In the data rows, the value 128 means zero.
Each row of this table is followed by its label. One hidden rule gives the labels. It looks at one to three of the table's principal directions, none of them among the few with the most spread.
array([114., 128., 142., 176., 163., 144., 119., 133., 138., 167., 132., 110., 134., 119., 109.,  87., 117., 102., 137., 153., 115., 164., 154., 121., 152., 136., 124., 156., 126., 147., 145., 143., 131., 141.]) o
array([109., 147., 150., 168., 137., 149., 113., 147.,  97., 167., 126., 178., 148., 137., 115., 115., 117.,  90., 121., 169.,  80., 194., 149.,  94., 149., 174., 121., 174., 137., 115., 141., 202., 125., 110.]) x
array([157., 229., 153., 181., 176., 126., 143., 192., 111., 156., 173., 136.,  80.,  95., 194.,  86.,  98., 154., 142., 107., 126., 192., 135., 201., 218.,  98., 110., 151.,  97., 114., 179., 168., 187., 153.]) o
array([147., 102.,  78.,  68., 105., 123., 125., 120., 124.,  93.,  95., 127., 181., 125., 119., 189., 169., 148., 106., 141., 114.,  91., 114., 121.,  90., 128.,  88., 111., 157., 122., 124.,  87., 104., 119.]) q
array([121., 169., 145., 145., 122., 130., 138., 123., 103., 114., 140., 152., 106., 135., 155., 137., 117., 140., 127., 110., 124., 139., 117., 140., 142., 129., 145., 125., 124.,  95., 140., 167., 165., 102.]) h
array([135.,  45.,  57.,  72., 116., 113., 137., 118., 180., 110.,  91.,  69., 163., 133., 102., 140., 166., 152., 131., 131., 158.,  46., 109., 131.,  82.,  87.,  95.,  89., 132., 167.,  96.,  30.,  84., 150.]) q
array([177., 170., 120., 103., 107.,  93., 170., 158., 135., 119., 128., 135.,  97., 135., 137., 127., 120., 171., 157., 129., 148., 118., 127., 160., 147.,  95., 123., 105., 107., 134., 115.,  94., 126., 145.]) x
array([108., 135., 168., 151., 149., 142., 123.,  99., 148., 128., 125., 140., 123., 116., 127., 113., 118.,  90., 108.,  97., 116., 170., 158.,  95., 155., 155., 179., 154., 130., 146., 155., 154., 140., 138.]) o
array([126., 135., 135., 144., 118., 121., 143., 138., 127., 158., 120., 152., 125., 141., 103., 112., 125., 111., 153., 164., 121., 160., 145., 107., 133., 138., 145., 141., 123., 135., 114., 152., 111., 121.]) o
array([162., 153., 115., 122., 157., 108., 144., 144., 153., 120., 162.,  70.,  76., 107., 171., 103., 118., 176., 163.,  84., 196.,  84.,  98., 208., 137.,  59., 119.,  97., 104., 143., 137.,  71., 159., 157.]) q
array([144., 136., 154.,  73.,  88.,  99., 145., 114., 106.,  98., 136., 158.,  99., 147., 135., 156., 114., 159., 131., 106., 146.,  96., 105., 134.,  87., 136., 147.,  90., 120.,  99., 110., 112., 132., 120.]) x
array([ 84.,  87., 119., 174., 152., 168.,  93., 119., 140., 153., 105., 121., 186., 131.,  97., 115., 137.,  64., 110., 160., 106., 169., 156.,  64., 124., 165., 127., 181., 158., 160., 137., 164., 102., 108.]) q
array([126., 119., 140., 113., 126., 116., 139., 118., 142., 112., 140., 109., 105., 129., 157., 109., 106., 147., 110.,  68., 145.,  99., 107., 149., 132., 117., 134., 100., 113., 126., 144., 100., 158., 153.]) o
array([100., 129., 132., 174., 148., 157., 108., 120., 122., 140., 129., 130., 146., 131., 133., 115., 122.,  90., 117., 126., 118., 158., 131., 102., 139., 149., 135., 163., 146., 134., 149., 174., 141., 105.]) q
array([150., 157., 142., 118.,  97., 122., 121., 122., 101., 102., 147., 133., 105., 120., 126., 167., 137., 138., 142., 139., 144., 121., 133., 137., 116., 125., 150., 118., 131., 106.,  98., 133., 120., 109.]) h
array([142., 125., 102., 107., 119., 130., 130., 123., 138.,  87., 109., 112., 151., 125., 135., 158., 143., 148., 102., 114., 120.,  99., 129., 131., 134., 117., 106., 117., 138., 133., 132.,  93., 125., 130.]) q
array([152., 102., 102.,  51.,  94.,  87., 157., 138., 128., 129., 109., 139., 145., 136., 122., 146., 140., 157., 136., 130., 141., 104., 104., 134.,  82., 122., 109.,  92., 130., 124., 121.,  78., 111., 145.]) x
array([138.,  75.,  73.,  35.,  84.,  96., 156.,  97., 150.,  63.,  94.,  97., 151., 130., 142., 182., 164., 188., 100.,  79., 147.,  34.,  87., 151.,  79.,  94., 112.,  53., 131., 114., 118.,  35., 130., 139.]) h
array([111., 149., 139., 185., 193., 157., 119., 139., 147., 152., 120., 130., 143., 124., 133.,  90., 112., 106., 121., 133., 106., 175., 153., 118., 173., 137., 114., 177., 131., 158., 174., 158., 145., 131.]) p
array([150., 145., 124., 125., 144., 124., 122., 150., 116., 143., 149., 125., 109., 125., 136., 121., 123., 144., 152., 141., 144., 116., 109., 162., 121., 111.,  99., 127., 123., 124., 126., 123., 129., 131.]) p
array([115., 144., 137., 146., 139., 156., 107., 104., 123.,  88., 133., 129., 127., 117., 155., 150., 131., 125.,  83.,  87., 100., 118., 128., 131., 161., 135., 132., 135., 133., 111., 147., 150., 156., 120.]) h
array([129., 130., 123., 124., 123., 120., 139., 133., 122., 140., 118., 142., 134., 140., 112., 132., 133., 131., 151., 160., 134., 136., 129., 120., 108., 129., 128., 130., 130., 128., 118., 133., 117., 111.]) p
array([113., 106., 127., 128., 119., 138., 127., 102., 161.,  92., 110., 118., 132., 130., 131., 134., 134., 117.,  92.,  87., 121., 110., 141., 103., 149., 129., 155., 125., 126., 147., 123., 115., 122., 137.]) h
array([139., 147., 133., 138., 102., 134., 134., 124., 135.,  95., 115., 143., 123., 139., 122., 146., 129., 125., 110., 124., 109., 129., 153., 105., 163., 133., 146., 135., 125., 136., 108., 135., 112., 122.]) h
array([114.,  66., 117.,  77., 104., 113., 136.,  92., 163.,  86., 109., 101., 128., 142., 124., 142., 135., 147., 111.,  84., 160.,  60., 110., 118.,  83., 114., 148.,  84., 122., 141., 105.,  66., 115., 137.]) q
array([120., 159., 158., 191., 151., 150., 117., 135., 129., 152., 155., 142.,  85., 132., 135.,  85., 102., 100., 132., 119., 111., 152., 137., 131., 187., 132., 146., 157., 108., 132., 127., 183., 141., 134.]) h
array([140., 175., 126., 145., 123., 130., 138., 151., 107., 120., 131., 150., 124., 132., 150., 137., 122., 142., 125., 131., 113., 149., 129., 140., 159., 125., 116., 137., 127., 110., 139., 156., 147., 113.]) q
array([120., 141., 124., 133., 127., 136., 103., 157.,  62., 161., 146., 153., 150., 122., 123., 153., 140., 129., 148., 195., 113., 157., 115., 139.,  89., 147.,  91., 142., 145.,  79., 124., 176., 128.,  89.]) q
array([159., 195., 127., 163., 160., 120., 134., 182., 102., 161., 187., 108.,  70., 106., 184.,  90., 106., 163., 171., 118., 162., 135.,  94., 219., 165.,  78.,  97., 124., 103., 105., 147., 145., 178., 139.]) q
array([135., 131., 120., 118., 111., 145., 107., 117., 110.,  87., 117., 139., 149., 135., 121., 175., 142., 133.,  99., 139., 100., 105., 132., 113., 125., 143., 108., 131., 144., 113., 114., 130., 113., 106.]) q
array([102.,  95., 126., 124., 127., 136., 124., 111., 138., 126., 109., 139., 148., 145., 116., 128., 129., 109., 116., 124., 124., 125., 125.,  93., 107., 146., 138., 135., 137., 138., 127., 136., 117., 115.]) p
array([107.,  65., 115.,  99., 120., 110., 143., 118., 146., 143., 109., 108., 144., 148., 104., 109., 125., 139., 137., 134., 145.,  95., 112., 118.,  78., 126., 119.,  99., 122., 137., 118.,  84., 116., 138.]) o
array([125.,  68.,  93.,  76.,  86., 102., 142., 120., 139., 130., 101., 118., 151., 145.,  83., 154., 159., 136., 162., 173., 164.,  94., 122., 105.,  50., 118., 139.,  99., 135., 139.,  74.,  83.,  74., 112.]) p
array([ 92., 190., 156., 250., 183., 172., 120., 148., 130., 159., 159., 134.,  97., 127., 179.,  59.,  88.,  85., 122.,  91., 115., 200., 139., 131., 225., 128., 152., 188., 116., 137., 175., 228., 187., 113.]) q
array([124., 109., 113., 131., 114., 122., 127., 142., 120., 146., 129., 105., 142., 124., 110., 127., 139., 131., 148., 167., 138., 130., 134., 131., 108., 120., 119., 121., 130., 123., 107., 117., 112., 123.]) h
array([ 97.,  83., 119., 110.,  88., 123., 136.,  88., 125., 116., 111., 128., 146., 145., 115., 143., 138., 117., 113., 113., 124., 106., 112.,  97.,  92., 144., 156., 102., 139., 109., 116., 128., 132., 111.]) h
array([145., 143., 131., 129., 153., 129., 121., 133., 131., 119., 143.,  96., 117., 106., 141., 125., 126., 153., 125., 118., 131., 111., 129., 169., 143., 108., 103., 118., 120., 126., 144.,  98., 146., 150.]) h
array([117., 108., 155., 129., 117., 135., 116., 113., 140., 124., 120., 147., 128., 144., 102., 124., 117.,  95., 120., 131., 128., 137., 150.,  79., 117., 158., 160., 146., 131., 151., 107., 139.,  96., 124.]) x
array([135., 110., 130.,  80.,  94., 116., 126., 102., 131.,  80., 131., 122., 113., 125., 140., 165., 138., 148., 106.,  86., 143.,  78., 111., 135., 105., 121., 147.,  91., 125., 113., 106.,  95., 124., 133.]) h
array([129., 143., 138., 130., 166., 123., 140., 124., 138., 138., 127., 117., 131., 106., 142., 112., 124., 141., 124., 111., 121., 149., 134., 151., 146., 123., 121., 127., 124., 129., 177., 115., 163., 151.]) o
array([147., 177., 137., 112.,  95., 120., 124., 151.,  58., 132., 149., 183., 122., 122., 141., 171., 136., 143., 131., 160.,  97., 153., 114., 148., 123., 147., 111., 124., 134.,  62., 121., 179., 139., 102.]) o
array([111., 153., 148., 185.,  95., 131., 136., 127.,  99., 144., 162., 134.,  76., 148., 131., 105., 108., 118., 159., 134., 138., 133., 118., 135., 147., 121., 170., 120., 108.,  94.,  91., 186., 148.,  98.]) h
array([158., 119.,  99.,  66., 124., 105., 135., 143., 124., 125., 117., 124., 152., 111., 130., 157., 152., 156., 135., 139., 140., 114., 114., 150.,  92., 115.,  94., 109., 139., 127., 136.,  81., 115., 142.]) p
array([ 98.,  96., 133., 129., 127., 125., 132.,  98., 136., 125., 131., 111., 113., 149., 124., 117., 119., 132., 147., 115., 165.,  94., 104., 124.,  83., 120., 154., 107., 124., 126., 115., 121., 138., 106.]) q
array([119.,  85., 108., 100., 114., 119., 141., 101., 156., 105.,  99., 107., 149., 144., 112., 138., 137., 134., 123., 116., 146.,  92., 123., 106.,  94., 123., 137., 107., 137., 149., 120.,  84., 115., 125.]) p
array([ 88.,  95., 147., 147., 129., 171.,  87.,  88., 143.,  89., 110., 137., 164., 128., 128., 146., 129.,  75.,  52.,  86.,  87., 137., 153.,  62., 149., 178., 152., 161., 151., 143., 139., 157., 119., 122.]) h
array([111., 145., 139., 193., 205., 177.,  88., 145., 134., 161., 125., 137., 161., 111., 124.,  99., 121.,  83., 106., 153.,  80., 189., 162., 108., 179., 157.,  93., 202., 143., 157., 176., 177., 129., 132.]) p
array([119., 113., 143., 140., 185., 127., 130., 141., 163., 163., 129., 105., 128., 121., 129.,  72., 103., 123., 136., 118., 144., 146., 137., 135., 133., 124., 114., 144., 117., 169., 164., 103., 136., 163.]) x
array([149., 185., 151., 160., 116., 122., 139., 153., 105., 142., 153., 151.,  88., 141., 133., 113., 104., 128., 160., 146., 138., 155., 134., 137., 154., 125., 142., 141., 116., 120., 113., 166., 132., 113.]) p
array([149., 209., 140., 179., 128., 137., 136., 156.,  98., 133., 156., 158.,  91., 134., 166., 115., 105., 128., 133., 115., 110., 159., 121., 153., 194., 122., 125., 149., 120., 106., 142., 189., 164., 114.]) q
array([143., 143., 100., 111., 104., 121., 130., 138.,  92., 122., 126., 135., 145., 127., 125., 170., 152., 148., 146., 167., 128., 122., 114., 142., 100., 121., 106., 118., 144.,  97., 114., 132., 124.,  97.]) q
array([133., 103., 118.,  69.,  80.,  98., 139., 126.,  99., 125., 126., 138., 139., 132., 120., 160., 141., 149., 134., 139., 138., 106., 104., 132.,  69., 134., 125.,  89., 133.,  93., 107., 108., 119., 121.]) o
array([140., 179., 150., 125., 115., 125., 132., 117.,  92., 106., 155., 159.,  89., 134., 164., 148., 114., 145., 128.,  94., 131., 120.,  98., 153., 133., 130., 143., 116., 127.,  86., 138., 163., 168., 105.]) p
array([136., 149., 128., 130., 190., 131., 116., 141., 122., 160., 148., 113., 133.,  90., 154., 113., 130., 133., 139., 122., 135., 154., 115., 172., 128., 118.,  98., 142., 136., 125., 185., 128., 163., 147.]) x
array([136., 101., 117.,  96., 135., 115., 136., 129., 154., 118., 112., 101., 145., 117., 122., 128., 135., 150., 115., 120., 130., 108., 137., 137., 122., 117., 109., 109., 122., 145., 135.,  70., 119., 160.]) o
array([126., 108., 116., 133., 137., 134., 118., 136., 139., 137., 121., 108., 147., 115., 111., 125., 141., 122., 126., 151., 121., 131., 146., 125., 132., 125., 114., 134., 129., 141., 121., 112., 108., 140.]) h
array([ 93.,  78., 138., 135., 210., 136., 119.,  94., 188., 146., 131.,  68., 119., 107., 133.,  76., 120., 124., 138.,  86., 174., 108., 121., 147., 106., 104., 143., 125., 117., 173., 168.,  82., 151., 161.]) o
array([131.,  92., 151.,  90., 162., 113., 115., 104., 141., 145., 142.,  98., 117., 119., 108., 114., 118., 134., 158., 129., 176., 102., 114., 141.,  57., 127., 130., 113., 131., 147., 136.,  77., 122., 146.]) x
array([144.,  86.,  98.,  77., 139., 124., 101., 132., 107., 136., 114.,  95., 188., 101.,  85., 172., 167., 152., 134., 202., 115., 105., 133., 143.,  61., 133.,  58., 114., 154., 116., 125.,  68.,  95., 135.]) h
array([130., 104., 120.,  99., 155., 131., 117., 134., 143., 140., 115., 138., 157., 119., 132., 123., 132., 116., 105., 115., 114., 134., 122., 119., 121., 142., 100., 142., 139., 148., 157., 114., 119., 153.]) x
array([126., 126., 122.,  94.,  92., 102., 151., 106., 112., 103., 146., 119.,  96., 134., 162., 144., 126., 164., 136.,  79., 165.,  82.,  78., 164.,  95., 104., 152.,  73., 120.,  87., 122., 114., 167., 117.]) h
array([123., 101., 113., 127., 155., 146., 103., 148., 129., 160., 103., 136., 189., 111.,  97., 129., 147., 101., 105., 178.,  78., 165., 158., 100., 133., 159.,  80., 164., 147., 145., 146., 130.,  95., 145.]) o
array([ 95.,  93., 143., 125., 126., 131., 131.,  91., 151., 111., 115., 126., 125., 155., 123., 119., 114., 116., 123.,  97., 153., 107., 120.,  95.,  95., 139., 166., 122., 129., 144., 124., 123., 130., 111.]) p
array([134., 159., 159., 146., 167., 130., 134., 132., 157., 127., 133., 132.,  98., 118., 140., 103., 110., 129., 133., 106., 139., 151., 153., 136., 165., 119., 151., 146., 109., 157., 148., 127., 136., 148.]) x
array([117., 142., 139., 137., 135., 129., 134., 123., 123., 131., 120., 141., 138., 127., 126., 133., 128., 123., 134., 140., 128., 159., 142., 115., 122., 138., 144., 140., 135., 126., 143., 145., 136., 111.]) o
array([141., 124., 128.,  75.,  95., 116., 130., 110., 119.,  78., 136., 138., 113., 137., 170., 157., 119., 152.,  89.,  53., 135.,  74.,  84., 143., 114., 127., 126.,  91., 130., 103., 133., 107., 151., 134.]) p
array([110., 141., 167., 140., 161., 145., 107., 126., 105., 140., 142., 153., 133., 122., 147., 115., 102., 115.,  99., 110.,  98., 159., 125., 125., 135., 165., 114., 149., 133., 109., 173., 164., 160., 131.]) x
array([107., 128., 127., 170., 155., 151., 107., 130., 116., 153., 136., 118., 139., 126., 119., 116., 129., 106., 144., 159., 129., 149., 131., 122., 122., 133., 121., 154., 139., 129., 133., 160., 131., 104.]) q
array([119.,  87., 100., 100., 117., 117., 132., 117., 135., 129., 117., 104., 146., 128., 118., 139., 148., 137., 140., 136., 152., 100., 111., 130.,  82., 115., 126., 105., 135., 128., 115.,  97., 118., 123.]) h
array([145., 196., 151., 183., 190., 141., 120., 172., 124., 165., 154., 129., 106.,  90., 144.,  98., 120., 126., 154., 157., 121., 197., 164., 166., 189., 114., 117., 172., 114., 138., 160., 161., 145., 143.]) o
array([179., 170., 133.,  29.,  83.,  70., 166., 141.,  86.,  82., 152., 149.,  84., 116., 181., 180., 129., 223., 129.,  83., 149.,  77.,  78., 211.,  98.,  96., 111.,  47., 105.,  58., 131.,  78., 169., 143.]) o
Which label does each new row get?
array([160., 130., 103., 108., 159., 110., 140., 164., 139., 156., 123., 102., 141., 120., 120., 110., 129., 159., 160., 163., 146., 122., 123., 163., 114., 101.,  71., 125., 126., 152., 143.,  76., 118., 153.]) p
array([165., 150., 124., 133., 181., 129., 117., 173., 134., 153., 136., 101., 137., 113., 122., 106., 118., 148., 152., 169., 139., 138., 143., 161., 133., 111.,  64., 151., 128., 161., 148.,  90., 115., 152.]) p
array([115.,  77., 126., 100., 147., 126., 128., 110., 161., 139., 101., 126., 155., 133., 103., 114., 131., 115., 113., 124., 119., 119., 132., 101., 106., 144., 121., 128., 132., 158., 141.,  95., 109., 154.]) x
array([145., 153., 117., 108., 124., 117., 148., 138., 133., 101., 120., 140., 123., 131., 157., 142., 127., 156., 120., 100., 136., 119., 117., 144., 140., 112., 121., 119., 125., 128., 141., 115., 141., 128.]) p
array([178., 154., 109.,  98.,  93.,  87., 153., 146., 115., 127., 169.,  97.,  60., 123., 143., 131., 131., 181., 188., 126., 189.,  68.,  86., 205., 110.,  64., 129.,  71., 101., 105.,  82.,  85., 133., 140.]) q
array([ 99.,  99., 114., 151., 125., 150., 114.,  95., 149., 103., 128.,  94., 137., 136., 146., 124., 126., 101., 106.,  78., 152., 102., 110., 106., 122., 125., 153., 131., 145., 145., 132., 131., 141., 111.]) q
array([117., 143., 139., 168., 139., 167.,  96., 118., 134.,  97., 137., 131., 128., 124., 160., 128., 117.,  95.,  72.,  74.,  98., 132., 134., 109., 186., 146., 131., 159., 136., 135., 146., 165., 142., 128.]) q
array([100., 142., 149., 170., 152., 131., 137., 146., 117., 173., 136., 152., 113., 140., 126.,  90., 108., 118., 157., 154., 128., 172., 132., 126., 134., 135., 141., 147., 113., 120., 136., 178., 144., 111.]) o
array([147., 127., 134.,  53.,  75.,  90., 157., 123., 121.,  85., 123., 158., 109., 141., 148., 164., 127., 170., 115.,  88., 144.,  92., 105., 137.,  98., 124., 145.,  80., 115., 104., 110.,  95., 127., 134.]) x
array([138., 147., 161., 106., 135., 109., 134., 133., 108., 145., 154., 155.,  92., 127., 143., 117., 108., 141., 142., 114., 139., 133., 107., 153., 112., 134., 134., 115., 114., 106., 138., 137., 147., 139.]) x
array([112., 128., 130., 155., 112., 152.,  99., 130.,  92., 136., 132., 139., 157., 117., 117., 146., 140., 100., 101., 158.,  78., 157., 144., 108., 144., 160., 114., 147., 144.,  97., 125., 173., 125., 114.]) h
array([ 92., 148., 136., 171., 120., 138., 129., 121.,  97., 136., 161., 129., 104., 133., 177., 110., 109., 118., 127.,  83., 142., 140.,  89., 146., 136., 125., 155., 123., 128.,  84., 148., 191., 190.,  96.]) h
array([139.,  99., 104.,  90.,  81., 112., 141., 115., 137.,  98., 117., 120., 126., 147., 127., 146., 135., 142., 116., 103., 137.,  73., 105., 124., 111., 117., 128.,  92., 127., 126.,  98.,  92., 114., 133.]) q
array([118., 151., 140., 140.,  54., 130., 140.,  98., 104.,  96., 129., 177., 105., 154., 136., 159., 129., 100., 111.,  99., 111., 134., 122.,  86., 148., 151., 196., 123., 133.,  95.,  94., 194., 132.,  88.]) h
array([122., 148., 149., 145., 106., 135., 111., 144.,  77., 151., 147., 169., 126., 126., 118., 141., 128., 111., 129., 168.,  92., 165., 136., 120., 133., 159., 127., 142., 130.,  85., 112., 188., 123., 110.]) o
array([110., 132., 153., 168., 175., 150., 109., 135., 143., 149., 139., 120., 128., 124., 140.,  87., 101., 100., 119., 111., 132., 160., 139., 117., 148., 141., 128., 165., 129., 156., 161., 148., 141., 137.]) p
array([100.,  95., 131., 120., 122., 119., 141., 118., 140., 131., 123., 122., 127., 143., 138., 107., 114., 131., 121.,  97., 143., 115., 110., 122., 109., 128., 142., 109., 119., 127., 134., 120., 143., 130.]) o
array([145., 188., 107., 161., 131., 136., 139., 164., 101., 134., 130., 150., 135., 134., 156., 131., 124., 137., 133., 142., 109., 158., 121., 145., 169., 120.,  96., 150., 136., 112., 151., 169., 153., 104.]) q
array([139., 142., 129., 135., 110., 151., 103., 134., 115., 100., 119., 155., 150., 129., 125., 160., 135., 106.,  85., 132.,  83., 140., 150.,  96., 161., 157., 115., 156., 143., 127., 120., 153., 104., 122.]) p
array([ 94.,  90., 129., 189., 190., 160., 108., 118., 182., 158., 108.,  88., 145., 129.,  79.,  83., 130.,  90., 150., 173., 137., 145., 174.,  93., 136., 124., 137., 171., 126., 194., 121., 120.,  93., 131.]) q
array([114., 111., 128., 133., 100., 137., 113., 110., 111., 122., 126., 133., 138., 136., 107., 149., 139., 108., 126., 148., 121., 123., 131., 101., 107., 146., 145., 129., 140., 114., 101., 148., 111., 104.]) h
array([105.,  94., 123., 151., 118., 137., 124., 110., 149., 143., 118., 119., 130., 141.,  96., 113., 135.,  93., 143., 146., 138., 128., 140.,  91., 119., 132., 162., 139., 130., 151.,  97., 140., 100., 117.]) h
array([155., 154., 117., 122., 120., 118., 143., 158., 124., 128., 127., 144., 122., 140., 141., 123., 117., 144., 129., 127., 122., 127., 119., 140., 149., 120., 101., 129., 123., 131., 130., 124., 127., 135.]) p
array([ 94.,  92., 118., 140., 148., 153., 104., 107., 136., 129., 104., 117., 179., 121., 105., 142., 148.,  98., 112., 151., 114., 145., 148.,  89., 106., 151., 127., 153., 154., 142., 140., 135., 114., 109.]) h
array([152., 109., 114.,  72.,  61.,  98., 151., 108., 135.,  85., 115., 129., 114., 153., 112., 165., 138., 149., 138., 117., 160.,  71., 113., 115.,  87., 116., 155.,  85., 127., 128.,  75.,  83.,  96., 119.]) p
array([ 85.,  52., 126.,  96., 101., 125., 132.,  92., 143., 119.,  87., 136., 171., 155.,  90., 139., 136., 113., 103., 134., 114., 112., 134.,  69.,  76., 162., 144., 113., 138., 132., 114., 110., 102., 118.]) o
array([ 85.,  95., 151., 136.,  90., 156.,  86.,  98.,  87., 113., 137., 157., 146., 144., 124., 153., 123.,  85.,  80., 115.,  93., 125., 116.,  78., 104., 185., 143., 136., 149.,  88., 112., 186., 126.,  95.]) h
array([168., 155., 107.,  94.,  94., 104., 150., 158., 103., 120., 127., 145., 127., 138., 135., 150., 130., 165., 140., 146., 125., 112., 111., 152., 123., 115.,  93., 107., 126., 107., 116., 111., 123., 127.]) p
array([ 92.,  57., 102., 122., 164., 136., 118., 107., 158., 152.,  95.,  89., 183., 124.,  88., 119., 151., 114., 140., 167., 141., 124., 137., 103.,  72., 131., 114., 134., 147., 159., 138.,  92., 106., 124.]) h
array([135., 165., 123., 190., 173., 163.,  97., 151., 131., 147., 137., 116., 139.,  97., 122., 123., 143.,  97., 136., 168., 111., 177., 168., 129., 180., 124., 116., 184., 138., 152., 137., 164., 115., 123.]) q
array([133.,  77., 119.,  79., 109., 103., 133., 126., 141., 123., 126.,  99., 126., 132., 110., 130., 132., 156., 138., 133., 158.,  76., 115., 141.,  77., 112., 117.,  87., 116., 133.,  97.,  63., 103., 148.]) o
array([142., 117., 124., 105., 148.,  96., 165., 132., 155., 158., 128., 114.,  96., 141., 121.,  85., 113., 159., 172., 125., 161.,  99., 104., 163., 110.,  95., 122.,  97., 102., 145., 131.,  82., 136., 157.]) x
array([130., 142., 131., 126.,  92., 126., 129., 110., 108., 109., 135., 142., 113., 130., 127., 157., 140., 125., 131., 127., 127., 121., 125., 123., 125., 131., 158., 116., 131., 102., 104., 150., 129., 106.]) h
array([102., 134., 147., 166.,  95., 122., 153., 125., 129., 124., 146., 132.,  78., 159., 151.,  92.,  96., 130., 132.,  86., 144., 118., 113., 129., 155., 117., 174., 107.,  97., 111., 105., 160., 156., 117.]) h
array([122.,  76., 114.,  80., 102., 109., 146., 110., 157., 119.,  96., 135., 146., 150., 108., 131., 133., 126., 118., 113., 136., 100., 120.,  95.,  93., 135., 139., 108., 130., 150., 114.,  90., 101., 139.]) x
